Rotation paths and how fast each direction turns (deg/step)
Each turn is a multiple of 5 degrees from 10 to 175, or 0.
Each row of a path follows its step; steps can be skipped.
path 1
step 0: [ 24  -8 -18 -15  -3  49  24  -9  13 -15  24 -16 -13  22 -22 -23   3  23
 -23  -7 -15 -25 -13   9 -19 -10  -8 -15 -19 -39   6 -25 -18 -19   7 -18
  17   2   6  12  -3  30  30  -1   6   8 -25 -39]
step 1: [-23  14   1  11 -11 -15  12   3   8 -36  -1  26 -28  -7 -10  -9  -8  -7
   0   5 -19   6  35  33 -27   9  -4   2 -13 -11   0 -37  18 -11 -42  -4
  28 -38   1  18  22 -15  16 -30  25  12 -20 -27]
step 2: [-21 -13  -5   3 -11   6 -13  32  27  17  21  10  16  -1  18 -50 -19  -9
   2  13  -1  21  14   1   2  23 -17   0  -7  19  17  -2   8 -20  35  -2
  45 -12 -13 -16  21 -33  -2  23  47  -5 -24  -9]
step 3: [  5 -14  30 -20   2  24  27  -3  -5 -32   7   6  30 -13  22 -14  -7 -39
  -2  28  14 -13  -9   4  19   4 -17  -7 -16  15  18  12 -18  16 -15 -12
  -2  21   2  -9  64 -37  -6   8   7  29  14  13]
step 4: [ 14  -8  -2  -3  -9  -9  37 -19 -28 -21 -13  -2   9 -13 -24 -21   3 -46
  11   6   7  13 -33  -8  42  16  -5   9  23   7 -28  42  31   4   5  -3
  -6 -26  36 -13  -2 -15  -1  -2  13 -29 -14  16]
step 5: [-24 -34  -1   7 -12   6   5 -34  16  14 -15 -44  13   0  26  -2   5  -7
   7 -11 -11 -31  -9   4  41 -16  -6  49  -1 -17  -5  -5 -29  -4   0  -2
 -15   8  30  -7 -21 -20 -24 -23  -5 -39  -7   0]
step 6: [ 14  25  -4   5   7  -5  25 -13   3  10 -17  -4 -16   1  25  21  31   5
 -54  10  35   9  -1 -22  35  -5   5  14   6 -37  -2  -5 -25 -19   0  32
  -3  -8 -18  28 -15 -26  22 -37 -13  -5  -8   0]
step 7: [  1  39 -11 -12 -11 -24 -19  -2  17  24 -57  -2 -28  -8 -18  -8   1 -22
 -19   0  -5   1  16 -14  30 -14  35   8 -38  -5  21 -16  21  -6  11  20
 -16  10 -20   0  -9  25 -18   1  30   7   4 -24]
step 8: [ -7  22 -16 -25  -2  14 -11   5  15 -12  18  11 -16  -3   4 -22  19  -1
  18  -1 -17  21  40 -10  -8  17  25  -1  -9  -4  63  31 -25 -17 -13  26
 -25  11 -24   4 -11   0 -21  29 -31 -20  13  -4]
step 9: [-23 -29 -32  17  61 -28   1 -21 -19 -29 -18  -1   2 -12  -8 -20   4   3
  -8  -6   9  11   0 -13 -16 -14  46 -36   0  13  31  14  -9   7 -10   1
  13  -3 -12   1  14  17   8  28  -7  10   1  35]
step 10: [ -9  -3  -7  -6  15 -23   3 -50  -1   6  17   4  54  15 -16  22  11  -1
  11 -16  -3 -29 -12   2 -49  29   9  18 -21 -13   1  28  29 -34   4  -1
   6  13   8  -4  -2  20   9  29  17   1   3  16]
step 11: [-51  -8  19 -34   6  24  30 -15  -8   0   3  35   6  33  -9   2  14  26
  -6  -9  -8 -13 -27   1 -23   1   4 -33  -6 -24 -35 -13  -9  -2 -23  -9
  29  22   3  -9 -41 -16 -20  -6  -1  -3   1   7]
[  7   2   0   2  -2   3  -2  -3  -1   0   7   3  -7   7   0   4  -9   3
  -7   6  -9   0  -2  -3   3  -4   6   2  -6   7  -6 -10  -6 -11  -4  10
  -1   2   5  -2  -5   1   2  -7   4  -4  -4   3] : 60
[-6 -6 -7 -3 -6 -4  0 -2 -1  8  7  1 -3 10 -4  0 -3  1  2 -7  4  6 -8  6
 -9  3 13 -6  2 -4  8 -1 -1 -3 -5  6 -1  0  3  1  6  3  2  0  0 10  1 -6] : 35
[  4  -3   6   3   6   1  -3 -12 -11   7   7  -6   3   1 -14  -8   9   3
   1   0   5  -3  -1   2   0   1  -2   4   2   0  -2  -2  -1   7  -6   6
   5   4   2  -4   6   3   0  -1  -2 -10   1   3] : 65
[  5  -3  -2  -8   6  -3   6   4  -3   7  -4   3  12   2  -2  -4   0  -4
  -5  -2 -15   6   6   0  -9   4   3  -1   6   7   5  -1  -5   3   1  -4
  -4   1   1   4   4  -4   2  -5   8  -3   4   7] : 55
[ -4   1   3  -5  -5   7   7   2  -4  -9  -1   2 -12  -2  -9 -10   2  -3
   5  -5  -5   5   5   3   0   2  -2  -1   1  -1  -1  -3   2   0  -4  -3
  -8  -1  14   2 -11   6  -6   2   0  -3   7  -2] : 100
path 2
step 0: [  2   0 -15  -6  -2 -23  49 -15  12  29  -6  -1 -16 -21   7   3 -10 -39
  13 -18  -2  13 -31 -10  16  11  -4   3 -17   7  15   7 -19  23 -23   5
   1  11  -6  14  40  -2  17   7  16 -14 -29  -9]
step 1: [ -9  35 -16   5 -13  -3  18 -15   6  28  11 -29  -6 -41  18  -5 -12   1
   3  -9   1   5 -29  21   9 -19  17  -5  -3 -19   7   6  -8  14  28  35
 -15 -12 -15  -9  -9   4  18  15  24 -12 -31 -22]
step 2: [ 11  10  15  -7  -6  -6  14 -15  -8  23  14 -12  25   8  -1  12  -1  13
  -6  -6  42  23 -13  54   5 -17   2   8 -20  10 -37  22   4   3   5  18
  -6   0   1  -9   6  -8  39  24   3 -20 -23  -4]
step 3: [ -9   9  40 -31  19 -34 -13  -2  14   4  13 -24  -1   5 -18  24   6 -27
  -4  -3 -13   6   8  37 -11 -22  11   4 -38  -8 -12  25  -1  18 -17  31
  11  -4   3 -13  18  -4  -5   0  -5 -10  -9 -24]
step 4: [ 25   1  -4  -8  15   1 -31   5  14  -2  18 -19   2 -12  17   3  34 -15
  -1 -20  12   3   5  13 -23 -15  22   3   0 -21  -8 -16  -3  35 -24  19
  20 -13  13  -1  20 -39  -3  -6  34 -31  -4 -16]
step 5: [  6 -25  -4  -8  12  13 -31 -22   6  33   0 -33   2 -13  17 -24   2  -9
 -14   7  17   3  26   8 -22   4  16 -11   5  -8 -21   3  25   5   1  25
  27  -6  37 -15 -31  -4  24 -23   6 -15  11 -12]
step 6: [-12 -49  -2   4   2 -12  -2 -20   9  16 -27  -4 -10   6 -27   6   4   2
  -7  -9  41  20  27   7  -4  14 -16   8  -1 -23  -7  15  17  26  10  -4
  14   8  40  -1  13 -21  -9 -30 -14  -6  -7 -22]
step 7: [-30 -20 -19 -18  33 -17   9 -15   6  17 -20 -14 -32 -30 -11  26  28   6
 -30   1   8   0   1 -39  17  -2  -3  12   1 -20  19  -5   4  21  -8  21
  14  -1  13   6  16 -17  10 -11  12  19  12  -2]
step 8: [  8 -12 -42   1 -18  15  35  -9 -10  45  -9  -4 -12 -31  10  15  -8  -6
  -7  -9  27   1   0 -24 -24  -5  -5  18   5  12  18  -8  20   9  -9  27
 -23 -18   5  29  17  -2  17  -5  16  -7  17 -13]
step 9: [  1  13 -36 -16 -14 -20  21 -20  -9  14 -29 -31 -16 -12 -15  -9 -21  22
 -13  -8  -2  40  -5  -1 -20  -7 -16   2   4  17   5  35  12  -8  26  31
  -5 -26   2   5   7   8  18   5 -16   0 -21  -4]
step 10: [ -4   7  -1  -4 -10   1  12  -5  -4 -10 -18 -18  -3  11 -24  34   6  13
 -30  -7  -6  39 -20  32   3 -34   2  15 -19 -12  13  -5 -15   6  12  13
 -29 -14  25  18  41   7  23   6  -5 -13 -10  18]
step 11: [  9   7 -14 -24   4 -13   7 -29   1 -10  -8 -11  17  -4  12  19   7 -21
  -2   0 -27   0 -16  18 -25 -37  12 -27 -33   5 -12   8 -17   5 -28  34
   1  -5  10  37  21   8  19   2  25   7   6  17]
[  3   9  -3   8   5  -7   2   7  12   5   8  -5  10   0  -5   3  -4  -1
   7   3  -3   9   6   0   2  -1   2  -2  -7   2 -11  -8  -4   4   2   3
  -3   6   0   4  -6  -5   0   0  -2   2  -1   5] : 35
[ -1  -4   4  11  -9   9   0   8  -2   3   3   5   2   1  -4   4  -3  -4
   3  -5   7   1   2   8  -2  -3   3   9  -1  -7   6  -8   0   3   4  -4
 -13  -3   3   4   5  -1  -6  -3   1  -7   4  -7] : 170
[  1   5  -3   0   5   1   0  -2   4  -1 -10   3   4   6  -1  -2 -10   0
   9  -3   0   0   4  -2  -1  11   3   1  -3  -7  -5   7  -5   2   2   7
   4  -3  -9  -2  13   7  -2  -5  -3  -2   9  -8] : 125
[ -1  -5 -12  -7   5   1   2  11   8  -1  -3  -2   3  -2  -1   5   5   1
  -6   1   4  -4   9   1  -5  -1  -5  -5   3   1   3   9  -1  -3   4   7
  -9  -5   9  -7   3  -9   0  -2  -2  -2   8   2] : 20
[  6  -3  -7   0  -3   5   9  -3  -1   6  -9   0  -1   2  -5   0   0   3
  -6  -1  -8   5   3   5   1  -1   9  -4 -11   3  10  -1   2   1   2  -8
   0   0 -14  -5  -2  -8   0  -6   2   4   2   5] : 35
[  0  11 -10  10   0   7   5   0  -8  -3   1  -3   0  -1  -7   3  -2  -7
 -10 -10   1  -3  -1  -2   4   2   0  -2   2   7   3   2  -5   0  -2   4
  -2   6   3   0   4   4   5   1  -7  10  -6  -8] : 40
[ -5  -1  -9   6   3  -3   4   1   3   7  -4   3 -12  -3  -5   4   7   5
   6   4   2   1   5   0  -1   8   3   7  11   8   2   1  -1   8  -2  -7
   5  -1   4   4  -6  11   1  -4   1   0   5   3] : 40
